In the data rows, 128 means zero.
A hidden rule labels the rows of this table. It goes by one to three of the table's principal directions, not those with the most spread.
132;125;153;145;94;127;115;131;126;92;75;110;118;127;84;99;183;122;158;131;142;133;122;124;128;133;119;86;181;161;119;112;146;86;89;154;127;142;106;114;133;131;112;157;118 B
129;110;125;73;139;88;167;142;183;180;135;112;130;176;169;173;121;106;152;133;127;118;114;79;111;158;117;135;155;124;192;160;107;86;107;126;130;106;139;139;160;129;176;129;152 B
128;109;118;96;137;114;156;88;147;163;142;163;198;179;181;154;25;153;57;119;100;91;152;110;152;131;124;158;104;94;134;139;47;175;197;122;117;60;162;99;185;113;163;95;164 D
116;182;78;170;78;152;141;146;78;71;152;121;105;76;132;123;135;164;141;79;124;206;166;150;155;85;105;157;93;144;108;103;148;131;95;145;95;172;140;102;137;119;89;107;104 B
106;121;197;149;126;101;130;117;103;158;117;172;120;104;106;74;112;86;151;126;126;137;129;143;109;143;142;113;126;159;124;118;176;111;80;154;120;148;145;122;127;149;118;86;98 B
130;93;138;118;135;161;102;129;125;141;132;138;139;159;113;119;103;96;97;144;136;87;78;131;111;129;122;121;136;109;131;131;137;131;127;119;172;119;113;149;87;111;152;144;126 D
131;122;124;134;130;136;156;133;141;130;121;106;81;124;148;125;176;104;211;147;142;164;113;95;113;132;132;119;157;154;179;134;121;86;84;132;105;160;136;121;137;157;146;148;99 D
101;116;149;126;182;154;124;75;83;173;178;149;114;68;116;86;72;82;112;95;85;137;92;178;119;103;178;123;104;126;138;130;144;168;135;82;140;179;88;166;69;85;139;58;90 E
168;89;139;107;123;137;97;126;183;122;87;126;156;186;110;132;161;143;119;193;138;60;107;88;128;132;113;97;193;109;124;131;101;110;149;129;152;65;129;113;158;149;148;189;147 D
171;102;145;136;124;146;53;101;150;97;106;164;178;133;64;98;146;160;97;171;110;86;129;118;162;91;141;91;193;89;61;99;147;134;163;110;145;90;113;118;141;150;101;171;111 D
136;135;71;142;129;176;146;131;103;92;174;73;116;143;166;156;122;147;143;138;129;129;99;94;132;98;139;161;108;109;148;126;81;125;147;111;143;157;106;123;129;109;155;147;138 E
125;129;136;159;101;121;136;129;121;75;90;89;120;146;135;128;156;139;131;133;152;110;142;106;136;131;109;154;93;148;114;126;79;99;156;135;130;101;148;96;123;138;133;141;144 D
137;128;113;73;136;120;148;143;141;149;106;103;107;121;134;137;134;144;119;111;132;138;131;155;121;153;107;119;139;121;164;139;124;129;135;156;140;128;124;142;136;114;121;120;146 D
111;132;138;100;152;103;163;172;113;163;157;107;112;139;156;156;95;118;158;98;155;166;116;130;98;194;140;136;134;116;184;116;192;104;86;179;123;195;111;176;141;138;135;127;127 E
115;138;112;93;83;81;133;133;151;122;74;97;125;131;105;142;165;129;126;78;122;153;149;142;138;138;83;102;155;168;126;138;113;83;101;144;120;109;114;131;118;79;132;111;148 C
141;182;109;188;88;108;121;137;145;77;141;118;108;100;125;131;201;169;174;129;131;168;162;98;153;88;103;143;124;154;92;104;145;97;94;103;79;134;152;107;147;161;112;139;92 B
126;131;130;134;124;137;124;116;117;105;129;120;158;135;118;128;94;150;83;109;115;104;143;137;143;116;134;149;106;113;111;120;103;144;171;127;136;103;124;106;142;112;123;120;153 E
122;133;122;162;104;156;104;89;127;123;137;179;118;68;89;90;162;79;156;103;91;172;124;148;152;55;129;112;147;156;104;130;154;111;81;66;113;149;131;129;77;123;116;111;60 D
118;75;196;115;170;129;102;139;117;169;99;147;131;139;87;96;124;70;145;177;144;75;92;151;71;170;176;86;157;135;135;139;169;120;117;166;172;125;106;146;106;145;129;142;147 D
112;144;98;153;108;164;151;122;85;100;157;114;138;157;184;143;68;152;63;103;144;116;110;127;143;131;91;164;67;118;124;116;86;180;150;116;130;140;126;130;114;89;151;114;131 C
154;110;134;119;132;160;101;130;131;114;137;95;160;166;98;136;134;140;110;147;132;72;77;120;128;140;145;102;185;95;129;105;152;110;136;132;172;153;63;161;133;112;141;186;141 E
120;113;156;153;150;130;97;103;93;145;147;179;144;101;108;86;92;113;120;143;117;121;124;158;118;105;158;131;104;122;86;111;154;146;136;124;138;130;137;136;94;136;125;91;100 D
144;153;88;109;142;95;146;117;159;150;161;127;116;104;173;161;142;161;145;127;108;159;153;109;152;111;120;145;113;117;132;138;104;136;147;91;96;124;151;143;145;139;135;104;113 B
147;103;117;105;141;137;115;125;166;142;135;131;169;176;132;156;118;135;110;170;116;71;122;101;126;121;141;135;144;99;129;145;90;130;169;118;150;71;132;114;155;131;154;160;169 B
151;96;148;92;111;160;107;146;166;127;70;123;121;157;80;123;177;94;124;122;154;117;83;134;129;168;98;64;225;121;162;126;182;100;88;136;154;153;89;166;104;131;115;208;108 D
114;151;120;151;115;135;143;142;121;109;132;136;100;128;143;128;144;114;132;106;154;170;126;123;130;138;100;146;111;139;138;125;153;137;88;113;111;164;134;133;98;128;121;137;101 D
122;101;147;98;132;113;125;143;158;158;128;125;152;178;123;148;113;112;130;139;128;99;128;112;112;163;135;135;146;119;155;136;134;99;129;158;135;98;134;127;153;133;159;148;159 E
106;148;115;112;150;103;166;139;114;146;144;95;89;111;157;141;133;123;164;99;137;178;130;137;110;158;137;137;114;146;169;132;135;124;103;142;107;180;110;151;120;110;138;102;127 C
126;127;188;134;97;75;117;164;139;108;29;97;117;164;90;120;204;136;155;149;187;117;151;129;115;231;110;59;177;176;111;107;162;99;105;213;104;136;113;133;150;159;97;190;152 D
144;105;134;110;128;93;133;113;171;132;93;124;149;162;154;150;142;147;133;178;122;88;168;79;144;139;132;133;122;126;119;153;47;123;193;132;114;47;174;85;181;163;139;140;170 C
127;119;129;144;142;108;125;133;190;154;149;154;130;161;140;145;158;95;170;190;120;97;134;73;96;90;137;168;111;142;134;170;92;102;115;85;122;46;184;82;134;158;174;134;149 D
167;123;83;76;112;118;134;167;219;134;118;80;107;200;138;186;204;125;166;147;156;134;90;54;127;143;79;122;202;107;187;148;128;58;86;106;143;124;117;152;128;132;166;211;133 D
116;148;155;171;100;148;162;112;63;92;98;100;171;136;121;111;54;156;76;73;135;95;125;164;135;145;135;109;110;146;112;91;93;155;157;169;125;146;98;103;165;103;108;116;154 D
169;169;80;172;71;146;93;126;170;58;120;113;112;106;98;127;241;173;153;147;121;141;150;106;171;51;82;139;142;139;80;116;117;92;119;78;111;101;150;99;122;147;112;172;96 D
141;171;107;144;146;107;146;144;153;123;147;110;80;91;159;147;173;162;159;133;137;163;155;115;131;119;115;150;94;133;133;134;124;142;134;95;88;128;160;128;133;165;113;122;108 D
124;142;126;144;152;149;167;140;86;121;148;95;136;138;191;155;58;173;74;122;152;86;125;147;120;167;130;153;56;109;136;119;86;196;196;147;128;128;133;136;155;133;127;118;160 C
116;137;114;112;157;125;179;133;100;161;169;105;127;130;179;155;73;129;137;120;122;129;120;125;110;147;162;147;96;119;167;140;103;147;142;146;131;161;118;135;160;118;140;100;159 E
111;142;131;125;152;64;189;153;130;157;153;101;152;202;230;184;53;169;96;161;159;68;152;81;94;181;120;200;26;120;143;150;41;156;187;159;125;59;185;97;187;138;178;91;213 C
151;118;103;123;115;138;91;114;173;106;122;113;154;140;99;145;152;150;113;140;98;95;134;107;150;77;121;125;152;118;101;135;87;110;164;90;133;59;127;107;136;118;142;148;143 E
134;120;94;130;145;171;136;164;140;120;149;120;134;177;164;171;112;131;113;174;150;92;107;93;104;130;131;143;119;105;148;156;96;171;142;120;143;97;132;107;146;135;140;176;173 C
137;165;135;160;117;100;121;128;105;116;124;136;151;113;130;128;101;182;83;127;132;107;163;147;143;128;123;127;75;128;62;109;114;174;174;138;113;104;149;115;149;140;91;103;146 B
126;109;112;127;138;135;103;135;168;153;159;172;102;122;122;124;185;76;193;176;119;153;120;104;106;86;132;150;143;135;141;156;158;91;73;92;130;112;160;127;89;150;158;137;96 D
146;135;100;113;157;110;105;132;168;120;146;114;118;120;124;152;188;139;137;156;125;119;128;113;127;102;133;156;123;106;115;148;128;115;147;75;152;109;121;149;92;125;136;142;137 C
139;135;119;97;179;125;137;115;139;172;139;127;86;83;139;121;149;127;147;140;117;148;112;150;115;133;146;95;144;127;153;144;134;168;128;101;121;161;106;162;113;124;119;108;108 D
134;101;156;95;152;77;138;138;174;159;101;118;153;199;169;160;113;148;104;184;150;56;146;88;110;188;122;141;108;116;135;151;69;138;188;153;132;43;166;111;173;154;162;139;190 D
99;158;151;189;160;183;166;115;16;129;170;158;95;41;146;75;75;107;142;104;131;169;119;199;111;128;186;130;68;142;132;106;173;203;113;145;117;243;111;137;112;140;74;83;88 D
141;94;121;69;160;153;126;100;113;155;115;102;127;103;120;121;99;131;103;117;101;110;102;167;135;137;151;83;159;106;150;133;103;151;178;135;158;144;82;164;124;95;124;112;135 B
153;140;40;67;116;114;162;114;162;154;166;154;155;137;214;184;96;186;93;126;97;151;172;112;177;102;85;177;99;82;139;151;63;159;177;110;115;88;182;126;176;119;144;98;141 D
166;107;100;166;127;198;96;98;132;87;171;144;191;167;128;136;104;161;121;175;109;88;108;80;161;73;161;137;168;77;104;98;102;138;168;98;130;115;115;104;171;152;148;192;113 D
134;138;21;77;81;126;163;164;155;82;125;57;139;204;206;221;116;203;92;102;147;155;175;80;170;149;59;193;92;95;159;139;31;123;188;163;111;80;161;100;173;98;159;159;190 D
151;106;107;88;121;153;103;114;124;134;149;149;200;151;119;146;55;165;57;97;103;109;129;150;170;128;126;130;155;60;114;98;147;143;179;145;151;126;110;158;152;113;123;142;129 B
101;138;151;188;150;120;101;86;73;134;157;215;159;57;112;85;86;103;112;134;94;130;152;169;127;68;180;133;73;145;42;130;141;183;138;84;124;123;141;119;90;128;95;57;106 D
157;95;203;138;95;90;93;107;157;113;34;147;188;170;65;98;164;122;120;176;135;45;132;102;139;147;136;62;198;144;71;121;115;85;145;152;153;73;123;99;166;161;105;175;157 B
143;176;102;196;78;108;96;124;148;57;146;151;140;103;110;127;211;165;157;139;120;160;171;93;170;56;105;164;125;141;55;106;153;89;97;78;99;117;154;102;127;153;110;145;91 E
124;119;153;132;138;109;117;121;134;168;140;199;138;101;114;108;125;93;164;140;112;154;139;133;121;118;153;110;154;134;118;130;183;121;85;126;111;140;148;135;133;161;114;112;94 D
167;104;113;102;150;96;83;127;190;142;166;147;158;149;135;160;156;156;146;186;112;105;143;76;148;103;136;162;145;73;105;126;139;86;165;99;139;77;161;146;143;174;155;152;118 E
120;113;155;125;148;100;130;120;148;146;107;135;131;149;146;130;119;119;104;168;131;76;139;108;111;141;129;134;91;139;116;162;72;156;168;113;134;57;158;100;133;134;141;108;168 C
121;200;83;106;145;44;233;155;124;177;181;113;142;127;249;207;33;200;102;74;133;160;191;125;129;160;110;204;17;110;155;140;75;168;172;148;84;119;193;127;204;140;127;48;176 D
116;140;80;104;112;130;150;153;102;109;146;98;124;130;162;160;76;164;101;75;132;173;155;135;144;135;102;170;87;106;146;119;114;132;148;163;120;133;142;125;140;106;125;103;142 B
131;145;92;119;141;156;175;136;93;135;174;107;143;137;173;155;66;158;125;106;127;142;119;135;126;137;149;149;118;99;168;113;118;150;139;159;127;178;110;133;175;118;132;127;144 D
Which label does each new row get?
131;110;90;144;133;184;73;99;116;135;180;232;179;111;109;106;82;112;87;161;83;122;128;145;141;35;148;145;121;92;70;138;136;186;134;79;149;89;148;105;102;113;122;111;111 D
134;108;106;97;141;130;133;127;148;147;145;143;157;151;147;156;105;127;132;135;117;130;137;113;134;128;143;145;143;99;147;137;117;122;146;132;130;114;137;129;150;135;144;142;141 D
145;97;74;73;172;137;115;125;174;148;151;131;150;148;163;177;111;149;93;166;106;92;136;113;129;102;132;161;113;79;135;169;65;160;203;89;153;47;147;128;129;117;158;129;170 D
118;120;148;99;178;120;143;114;127;161;93;118;119;96;118;128;111;111;107;107;120;114;124;176;109;157;158;81;134;141;142;153;108;178;163;117;129;126;94;150;112;108;106;108;152 D
175;93;139;47;105;85;83;120;217;134;51;112;176;188;77;142;169;171;80;149;117;67;142;108;160;154;87;80;219;99;113;129;106;91;173;148;153;39;118;126;170;120;133;175;169 B
128;182;59;162;101;81;137;118;142;98;166;134;115;90;179;160;170;172;153;131;107;179;193;94;165;58;102;192;53;146;76;143;73;124;143;72;84;92;190;98;126;134;130;81;118 E
129;159;52;120;126;141;139;127;113;120;179;145;132;93;185;158;82;188;77;114;101;154;178;146;159;78;103;191;42;97;105;141;79;194;186;106;113;88;180;107;142;115;116;73;140 C
113;127;185;134;140;126;169;146;64;158;107;143;179;145;137;116;11;145;78;113;145;76;142;183;94;194;163;113;94;125;131;110;129;181;164;229;137;126;134;106;202;144;95;103;188 D
135;115;77;86;139;124;131;126;140;157;150;122;130;149;166;159;114;147;132;151;118;136;139;118;132;128;127;142;114;108;139;143;83;141;163;142;126;107;144;132;138;116;156;121;149 D
145;104;164;93;158;138;116;107;140;146;97;108;129;120;94;105;138;130;111;144;112;81;100;147;122;150;153;66;189;123;143;130;128;146;149;130;149;130;76;143;148;115;118;139;142 B
150;137;170;158;90;116;66;121;142;86;71;129;90;98;28;62;249;104;170;132;146;156;96;125;141;113;104;57;219;161;85;95;218;64;41;105;138;185;79;154;65;131;91;170;57 B
156;129;113;143;62;135;119;114;154;74;85;119;176;168;120;142;135;170;91;121;124;99;153;94;182;106;85;125;148;123;93;114;72;108;165;126;119;71;150;83;173;136;122;166;141 C
125;126;134;138;111;173;134;132;68;89;112;125;150;123;116;113;71;141;79;86;139;132;120;158;146;144;132;113;134;107;123;99;147;159;141;164;146;174;96;128;140;115;84;140;130 C
116;190;49;175;136;92;165;159;142;114;236;122;108;121;225;194;125;160;154;141;129;158;162;69;117;53;107;255;0;119;116;157;81;117;130;55;110;85;212;103;115;143;173;74;137 C
123;139;106;153;145;127;136;129;103;138;182;154;145;124;172;146;108;140;146;166;124;126;148;121;123;116;162;167;76;117;107;132;118;154;150;130;121;133;153;124;144;150;134;116;140 B
154;116;101;116;62;151;88;123;167;64;56;95;130;149;82;134;211;148;117;121;129;130;137;112;180;120;76;79;200;141;105;121;104;96;134;124;121;102;107;116;125;112;113;197;123 C
139;66;219;156;170;137;49;101;160;111;57;147;105;138;32;54;215;59;169;215;147;79;93;99;99;131;177;71;194;144;98;134;149;105;126;98;154;100;104;109;67;168;122;188;105 D
117;118;186;135;185;166;141;135;69;183;171;201;134;104;113;85;72;74;155;112;151;168;78;187;90;187;193;94;181;99;172;85;255;158;50;170;137;255;74;202;114;158;96;147;63 D
132;165;105;131;126;75;136;134;150;132;124;122;103;79;135;147;176;145;160;124;115;161;177;129;136;102;124;137;93;153;100;150;109;118;138;105;101;103;162;120;126;144;103;95;134 E
116;181;168;107;163;70;216;171;102;201;152;98;91;100;174;145;92;138;161;76;159;162;122;171;83;224;141;116;110;143;201;112;199;130;78;192;103;229;113;187;173;150;108;90;128 E
129;163;106;161;154;87;120;118;139;131;155;166;118;69;145;138;167;137;163;150;115;162;167;125;132;82;149;144;91;142;76;144;129;149;132;69;96;118;157;132;105;155;106;97;106 D
147;137;125;116;131;149;131;161;99;125;146;87;130;144;112;137;102;148;120;102;153;128;84;143;117;159;134;112;157;93;150;90;187;112;110;168;160;201;74;175;129;119;117;160;126 C
125;113;142;71;136;69;143;170;180;150;82;46;110;191;140;174;148;136;111;145;155;63;120;99;89;189;95;129;114;141;161;166;72;92;159;156;157;49;132;128;138;109;169;132;212 E
130;136;175;153;123;122;113;130;115;121;98;111;91;91;80;88;215;104;189;138;147;137;100;155;112;156;141;65;185;173;125;104;203;88;64;143;126;204;77;171;101;141;108;156;86 E
126;136;114;128;109;112;119;138;130;112;134;106;150;151;121;146;122;155;120;112;129;127;141;125;134;130;118;145;124;123;115;109;128;100;134;150;125;115;124;128;138;114;144;132;144 C
110;71;198;109;160;98;128;143;175;165;110;106;141;221;114;142;113;50;146;158;152;62;71;57;74;180;151;123;166;132;178;156;125;66;101;123;162;92;110;129;117;131;194;162;164 E
105;182;113;176;117;157;173;121;62;125;173;96;75;55;126;107;128;96;182;54;117;202;95;166;123;100;149;121;108;169;155;109;164;113;60;110;108;254;83;156;89;99;113;91;74 E
132;136;143;178;81;131;97;130;110;74;114;126;123;125;108;106;171;135;129;141;145;118;139;118;151;112;102;148;98;140;77;106;140;95;129;128;136;124;151;117;101;149;116;144;106 B
93;132;131;75;149;133;164;150;84;182;129;104;112;119;130;134;66;106;96;79;127;136;108;196;91;188;142;95;119;140;176;144;147;173;115;186;146;177;78;160;126;66;117;91;175 B
141;116;117;140;143;159;128;85;140;162;202;239;167;111;152;105;66;103;124;133;85;151;129;113;151;47;141;187;118;79;132;128;148;139;114;66;127;120;187;111;132;160;143;96;64 D
